array([[140,  62, 170, 165, 160, 138, 186],
       [162, 133, 155, 109, 204, 122, 170],
       [176, 128, 170,  30, 168, 180, 181]]) 181

array([[-17, -11,   1, -27,  -9],
       [-10,   1,  44, -23,  12],
       [ -7,  15,  29,   8, -10]]) -10

array([[111, 194, 221, 183, 160],
       [246, 159, 170, 175, 249],
       [ 13, 170, 144, 185, 249]]) 249

array([[  5, 488, 480, 617, 452],
       [906, 515, 563, 108, 384],
       [695, 610, 546, 252, 225]]) 225

array([[   7,  -30,   -4, -726,   28,  184],
       [   3, -440,    7,  625, -111, -336],
       [  -1,  320,   24,  234, -127,   52]]) 52

array([[4, 2, 3, 3, 4, 3, 3],
       [8, 3, 3, 3, 6, 3, 3],
       [2, 3, 2, 3, 2, 3, 3]]) 3

array([[ -6, -15,   8, -29],
       [ -9, -23,  16, -23],
       [-29, -37, -29,  33]]) 33

array([[167, 123, 142,  68, 147, 186,  62],
       [164, 240, 192,  71, 119, 131, 247],
       [202, 196, 153, 103, 147, 159, 211]]) 211

array([[ 815,  300,  679, -177, -158, -175, -185],
       [-278,  554, -654,  510,  554,  214,  -60],
       [-210, -714,   25,   40, -393, -124, -628]]) -628
---
[[ 11  -3   5  -1  -3   3]
 [  1  -5  25   0 -13 -45]] -13

[ -3 -53 -31  -4  -5   9] -5

[-42 -39  44 -18  -9 -23] -9

[ -7   4  53  41 -38 -31] -38

[[  6  19 -22 -14]
 [-10  -1  11  28]
 [ -3   4 -21 -40]] -21

[[ 28 -22  -9  11  39   7]
 [-25  -8 -14 -24  11   7]
 [  9  15  -3  25  -4   0]] -4

[[ -7 -13  -7  12   3  20]
 [-20 -21  45  -5  16  38]
 [ -6   1  -7 -27   6  12]] 6
---
41,27,10,20,12,15,-19
16,16,9,12,1,1,-1
12,7,-8,18,-9,16,-1
gives 18

-29,-53,24,-28,10 gives -53

1,46,-53,8 gives 1

10,-10,20,-7,0,-12,43 gives -7

-15,20,37,29,3,25
-14,34,52,13,2,25
gives 52

43,7,53,9,25,-21
-2,31,32,-42,5,-15
27,-4,31,-8,-12,-18
gives 31

49,-28,17,-49,-33,19 gives 17
---
[[-20 -10  13  48  -5   8]
 [ 13   8  -7  15   9  -1]] -> 13

[[10  8 15 10  9  7 10]
 [ 4 -9 22 26 10 21 38]
 [-3 21 26 -5  6  6  3]] -> -3

[ 41  20 -27  13  37] -> 41

[[ -4  52  31 -24  15  -8 -11]
 [ 12  40  17 -28  19 -13  -5]] -> 12

[-19  34 -18 -51 -39 -21  14] -> -19

[ -2 -30 -48  20  27  38  -3] -> -2

[-15 -20  45  -6 -26] -> -15
---
[[ -2   9   6 -24  -4   0 -20   6  -5   1  -7   2  -8 -15]
 [ 15  -1   6 -30   8   3   1  -4  32   4  27   1  -2  11]
 [  4  -3   7 -22  -1   4   0   2  16  -3  13   7   3 -16]
 [  7  11  -7 -41  17  -1  32   2   1  -7   3   3 -13 -16]
 [  1   1   3 -29 -10   9   3  11  29  14   0   1   0  -7]
 [ -4  42   6 -15   2   7 -24  18  24   2 -16  -1   5   9]
 [  3  19  -2  11  -2  -1 -32   1 -30   6   2   2  -9  -3]
 [  5 -14   3 -37   3  -2   5   1  -9  -3  28   4  -6 -10]] value -15

[[-26  31  47  12  -8 -22 -48  -7  -7  24]
 [ 48   9 -10 -23   7   8  27   8   3   2]
 [ 31   5  -5   1  13 -14   9 -12   0   5]
 [ 42  30  -3  15   8  33 -24  12   0  -7]
 [ 20  -5 -24 -26  16   3   0  -3   2   9]
 [  2   1  11 -14  -4  -3 -11  -3   1 -21]] value 24

[[-22   9  11  15   9  23   7 -12 -20 -20   7   0]
 [ 25  17   3   2   4   6  31  -9  -4   1 -21  -5]
 [-11  -1   2  14 -14   3  10  -1 -23  18   4 -49]
 [ 21  11 -11   2  14 -37  17  -8  -9   6   1  10]
 [ -1  26  50  10  -9  27  -5   9  18   5   6  -5]] value 0

[[ 29  13  -9  -3  27  11 -50 -38 -20   7  10  -9 -18 -14  17  -4]
 [ -7   3   5  -2 -11  11 -31 -13  10  11  -2 -10 -24  -2   3  11]
 [ -9  -1  10 -16  -7  -6 -18  -7   3   3   1  -1 -23  -1   2   4]
 [ 27  10  -2   1   7  -7 -43 -28  -8  10  13 -15 -11 -12  11   5]
 [ -1   8  -7 -10   8   7 -54 -18   9   1  20 -14 -15 -18   6  22]
 [ -7   7   3 -15  -1   8 -35 -22   8   9   3 -11 -25   3   1   9]
 [ 40  15  -4   2  20  12 -51 -26  -4   6  21 -17 -12 -20  11  14]
 [ 11   6 -11   1  -5  10 -52 -22   6  -2  12 -23 -15 -11  13  14]
 [ -1   7   3 -12  -8   5 -42 -17  16   8   8 -17 -15   0   4  19]
 [ -2  -1  18  -8  -6  -1 -33  -4  14   6   8  -7 -31  -6  -5   2]
 [ -2   1  19 -15   6 -10 -27 -15   1  11  11   0 -38 -11  -9  -2]
 [ 39  14  -7  -7  24  20 -43 -28  -7  -1  14 -14 -13 -10  15   7]] value -4

[[-13 -38  45 -38  42 -47 -22 -12 -39  29  49 -40  31]
 [ -6  14 -48  -8 -39  46 -54  -5   3 -25  48  22 -34]
 [-18   6 -38  40   8 -36 -45   1  20   5  51 -14 -15]
 [-34 -19  26  48  42  44 -42  44  -8  35 -44 -14  37]
 [-38 -37  32 -35 -34  45 -41  10 -44 -19  46 -26 -15]
 [ 41 -22  25  31  37  46 -43  40 -33  23 -46 -20  27]] value 31

[[-42  -6  33   9 -21 -17   9  -9   9 -28 -15  -6   7  -4]
 [ 47  -2 -14   5 -40 -42  12  27 -27  14  20  11   3  33]
 [-13 -33  -6 -14  21  22 -41 -14  11 -10  17  -8   9 -36]
 [-18 -31  -7 -32   7  17 -33 -10   8 -18   1   7  14 -23]
 [-30   0  30   1 -32 -24  -5 -13  11 -52 -16  -1   1  -9]
 [-31   0  34   4 -25 -23  -5 -12  11 -47 -19   1   5  -5]
 [-15 -30  -7 -20   5  15 -33 -11  10 -14   5   5  14 -23]
 [-30   1  31   4 -29 -28  -3 -10  10 -51 -20  -2   5 -18]
 [-29   0  31   2 -35 -20  -5 -12  11 -45 -18   1   4  -8]
 [-16 -33  -4 -17  14  19 -39 -14  10 -13  12  -4   5 -32]
 [-14 -32  -8 -10  15  19 -41 -13  12  -9  11   1   6 -36]] value -4

[[ 17 -27  -9  -6 -19  14 -11]
 [  3  -7 -16 -23 -16 -11 -15]
 [ 50  -3   1  11  17  17  15]
 [ 14  -3   2   1   5   5  -5]
 [-36 -11   6  -6 -20 -13 -11]
 [ 21  -7 -19 -19 -32   0 -16]
 [-15  27 -30  -7  -2 -10 -24]
 [-15  12   5 -10  10   8 -13]
 [  0 -10 -11   7   4  11  27]] value -11
---
[ 12  18  -6   2 -18  50] gives 50
[ 22 -15 -32  52  -9   1] gives 1
[-35  54   4  52] gives 52
[-15 -28 -16 -13  38] gives 38
[-51 -38  25  37] gives 37
[-17  43  20  -8 -11  13] gives 13
[  8  18 -45  36] gives 36
---
[ 41 -27 -29 -34  10  29] => -27
[ -8 -44 -27  -6 -40] => -44
[-44  42 -13  46  35  20] => 42
[ 22 -45 -22 -12  19  11] => -45
[ 35  -3  -7 -53 -21] => -3
[ 49  45 -49 -23 -13] => 45
[-24 -25 -33  39   8   2] => -25
[ 32   2 -42  12] => 2
[ 2 30  4 10 42 20] => 30
[ 26  -1  34 -41  20 -26 -36] => -1
---
Q: [[12, 13, 7, -10, -7, 0, -40], [-8, -7, 29, -8, -14, -9, 0], [5, -43, -21, -1, 9, 12, 2]]
A: -14
Q: [[19, -46, -18, -24, 21], [-5, 39, 2, 44, 12]]
A: -18
Q: [[26, 33, 43, 44], [4, -4, -13, -28]]
A: 33
Q: [[41, 19, -20, -15], [31, 7, -10, 39]]
A: 19
Q: [[51, 18, 45, -26], [36, 28, 37, -24]]
A: 18
Q: [[-2, 43, 12, 8, 6, -5, -10], [6, 49, -25, -12, 26, 31, -2]]
A: 6
